[[ 13 -22 -14 -10]
 [ 52   8  29  47]
 [ 14  40   8  21]
 [ 12  -9  18  17]]
=>
[[ 52   8  29  47]
 [ 14  40   8  21]
 [ 13 -22 -14 -10]
 [ 12  -9  18  17]]

[[ 15 -26 -15 -34]
 [ 21  -4  -1  42]
 [ 23  -6   0  34]
 [-18  25  14   9]
 [  1  44  13  21]
 [ 14  16  19  11]
 [-32  31 -22   1]
 [ -1 -12 -19 -25]
 [ 13 -13 -18 -21]]
=>
[[ 23  -6   0  34]
 [ 21  -4  -1  42]
 [ 15 -26 -15 -34]
 [ 14  16  19  11]
 [ 13 -13 -18 -21]
 [  1  44  13  21]
 [ -1 -12 -19 -25]
 [-18  25  14   9]
 [-32  31 -22   1]]

[[-10  -5   1   9  12  -9 -25]
 [  8 -45 -27 -16   0 -13 -35]
 [  2 -35 -20  -9   5 -13 -35]
 [ -9  -6  -1   8  12 -10 -26]
 [ -1 -27 -14  -4   7 -13 -34]
 [ -8 -13  -5   5  11 -11 -30]]
=>
[[  8 -45 -27 -16   0 -13 -35]
 [  2 -35 -20  -9   5 -13 -35]
 [ -1 -27 -14  -4   7 -13 -34]
 [ -8 -13  -5   5  11 -11 -30]
 [ -9  -6  -1   8  12 -10 -26]
 [-10  -5   1   9  12  -9 -25]]

[[ 23  17   3  12 -22   7  21  -1  -1  18 -18]
 [-35 -12  14  12  16  39 -20   9  30  -5  16]
 [  2 -14 -10  12   1   4 -34  21  11  -6 -29]
 [-14  -6 -12  12  -8  -3  10  13   9  -4 -14]
 [ 13   3  -4  12  -3 -21 -19 -24   4  -9   3]
 [ -8   9   2  12  17  18   3 -24 -14   5  18]]
=>
[[ 23  17   3  12 -22   7  21  -1  -1  18 -18]
 [ 13   3  -4  12  -3 -21 -19 -24   4  -9   3]
 [  2 -14 -10  12   1   4 -34  21  11  -6 -29]
 [ -8   9   2  12  17  18   3 -24 -14   5  18]
 [-14  -6 -12  12  -8  -3  10  13   9  -4 -14]
 [-35 -12  14  12  16  39 -20   9  30  -5  16]]

[[-26  14  -4]
 [-53   5  -9]
 [ 20   0   4]
 [-48  12  -8]
 [  7  13   2]
 [-19 -14  -4]
 [-18  44  -2]]
=>
[[ 20   0   4]
 [  7  13   2]
 [-18  44  -2]
 [-19 -14  -4]
 [-26  14  -4]
 [-48  12  -8]
 [-53   5  -9]]

[[ -8  24 -35]
 [ 10  25  12]
 [ -6  24 -34]
 [-42  14 -20]
 [ -7  24 -35]
 [-54  11 -16]
 [ 16  15  15]
 [ 39  -9  22]]
=>
[[ 39  -9  22]
 [ 16  15  15]
 [ 10  25  12]
 [ -6  24 -34]
 [ -7  24 -35]
 [ -8  24 -35]
 [-42  14 -20]
 [-54  11 -16]]

[[-42   5 -41]
 [-38  -1 -36]
 [ 45 -27  44]
 [-16  51 -19]]
=>
[[ 45 -27  44]
 [-16  51 -19]
 [-38  -1 -36]
 [-42   5 -41]]

[[ 54 -35]
 [-36 -51]
 [-41  42]
 [-34 -47]]
=>
[[ 54 -35]
 [-34 -47]
 [-36 -51]
 [-41  42]]

[[-15   9  29 -13  10 -44]
 [  1  -6  51 -25 -13   4]
 [-20  32  -8 -13 -34 -12]
 [-11  11  10  45  16  30]
 [ 24 -38 -27 -17 -19  -8]
 [  4 -46  18  19 -20  -7]
 [ -3  20 -35 -15  -7  39]
 [ 26 -21   2   3  29 -34]
 [ 12  17   6  -7  22  21]
 [-18 -31  14  -8  11  41]]
=>
[[ 26 -21   2   3  29 -34]
 [ 24 -38 -27 -17 -19  -8]
 [ 12  17   6  -7  22  21]
 [  4 -46  18  19 -20  -7]
 [  1  -6  51 -25 -13   4]
 [ -3  20 -35 -15  -7  39]
 [-11  11  10  45  16  30]
 [-15   9  29 -13  10 -44]
 [-18 -31  14  -8  11  41]
 [-20  32  -8 -13 -34 -12]]
---
[[-44  -4  44 -28 -41   5 -13 -41  -5  41  -4  34]
 [ 20 -16 -22  16  20  16  20  18 -17 -19 -13 -20]
 [  5 -34  -8   4   3  25  15   3 -36  -5 -37  -3]
 [-12 -32  11  -9 -12  29  -1 -13 -34   8 -36  12]
 [ 26  -7 -24  25  26  11  12  30  -8 -24 -10 -30]
 [-29 -13  30 -28 -31   7 -12 -31  -9  31 -11  29]
 [-51  -3  54 -32 -51   2 -15 -54  -8  49  -2  52]]
=>
[[  5 -34  -8   4   3  25  15   3 -36  -5 -37  -3]
 [-12 -32  11  -9 -12  29  -1 -13 -34   8 -36  12]
 [ 20 -16 -22  16  20  16  20  18 -17 -19 -13 -20]
 [-29 -13  30 -28 -31   7 -12 -31  -9  31 -11  29]
 [ 26  -7 -24  25  26  11  12  30  -8 -24 -10 -30]
 [-44  -4  44 -28 -41   5 -13 -41  -5  41  -4  34]
 [-51  -3  54 -32 -51   2 -15 -54  -8  49  -2  52]]

[[ -6   3  -9   3  -4  -5   3  -7]
 [  9  31 -38  22  17   9  27 -14]
 [-54 -13 -16 -11 -52 -47  -6 -31]]
=>
[[-54 -13 -16 -11 -52 -47  -6 -31]
 [ -6   3  -9   3  -4  -5   3  -7]
 [  9  31 -38  22  17   9  27 -14]]

[[24 48 42]
 [ 4 -3  1]]
=>
[[ 4 -3  1]
 [24 48 42]]

[[  5  47 -21  21  16  21 -26  26 -10  11  31  11  47 -15  21]
 [-27 -18  16 -11  36  24  32  13  -7  20  13  -7   5  32 -11]
 [  0 -43  28 -16 -10 -16  32 -21  16  -5 -26  -5 -43  22 -16]
 [  5  37 -16  17  12  17 -20  20  -8   8  25   9  37 -12  17]]
=>
[[  0 -43  28 -16 -10 -16  32 -21  16  -5 -26  -5 -43  22 -16]
 [-27 -18  16 -11  36  24  32  13  -7  20  13  -7   5  32 -11]
 [  5  37 -16  17  12  17 -20  20  -8   8  25   9  37 -12  17]
 [  5  47 -21  21  16  21 -26  26 -10  11  31  11  47 -15  21]]

[[ -4   1   9  15 -18 -29  27   3  -3  19 -24  20  -3 -16   9 -19]
 [ -7 -14 -23   7  20  -9  13  35  21 -21   4 -32   7  18  15  -8]
 [  3  14  14  -8 -14  -1 -10 -27 -15  21 -11  33  -7 -24 -18   8]
 [-22  11 -13  -3  32  16 -21   1  -9  -6   9  -6  15  20 -26  36]
 [-19   6 -19   1  23 -41   9  20   6   9 -25  12   3 -16 -18  10]]
=>
[[ -7 -14 -23   7  20  -9  13  35  21 -21   4 -32   7  18  15  -8]
 [ -4   1   9  15 -18 -29  27   3  -3  19 -24  20  -3 -16   9 -19]
 [-19   6 -19   1  23 -41   9  20   6   9 -25  12   3 -16 -18  10]
 [-22  11 -13  -3  32  16 -21   1  -9  -6   9  -6  15  20 -26  36]
 [  3  14  14  -8 -14  -1 -10 -27 -15  21 -11  33  -7 -24 -18   8]]

[[ 13  40 -35  19]
 [-44   3  14  41]]
=>
[[-44   3  14  41]
 [ 13  40 -35  19]]

[[  4  28  26   1  -6]
 [-13   1 -20   5  -9]
 [-11  -6 -24  -7  -4]
 [  1  -1 -13  -1  12]
 [  1  12  28  -5 -19]
 [-15  11  -6  41  -8]]
=>
[[-11  -6 -24  -7  -4]
 [  1  -1 -13  -1  12]
 [-13   1 -20   5  -9]
 [-15  11  -6  41  -8]
 [  1  12  28  -5 -19]
 [  4  28  26   1  -6]]
---
[[  1  20  -6]
 [  3  42 -12]]
=>
[[ 20  -6]
 [ 42 -12]]

[[  1 -23  -1 -54  29]
 [  8   6   4 -11 -27]
 [ -8 -23   3   0  23]
 [ -8 -11  -4  24  17]]
=>
[[-23  -1]
 [  6   4]]

[[ 24  -1  13  39  35]
 [  8 -14  11   6   3]
 [ -9  29 -21   0   5]
 [ 13 -14  15  15  11]
 [ 19  -2  11  31  28]]
=>
[[ -1  13]
 [-14  11]]

[[ 24 -36 -15 -54]
 [ 24 -36  10 -54]
 [-15 -36   5 -54]
 [ 24 -36   1 -54]
 [ 24 -36   5 -54]]
=>
[[-36 -15]
 [-36  10]]

[[-49 -14 -21   7]
 [-16  34 -33 -50]]
=>
[[-14 -21]
 [ 34 -33]]

[[-37  -7  -3 -41]
 [-44  -5   1 -46]
 [ 21  12   4  20]
 [  7  43  42   9]
 [-17 -15 -10 -16]]
=>
[[-7 -3]
 [-5  1]]
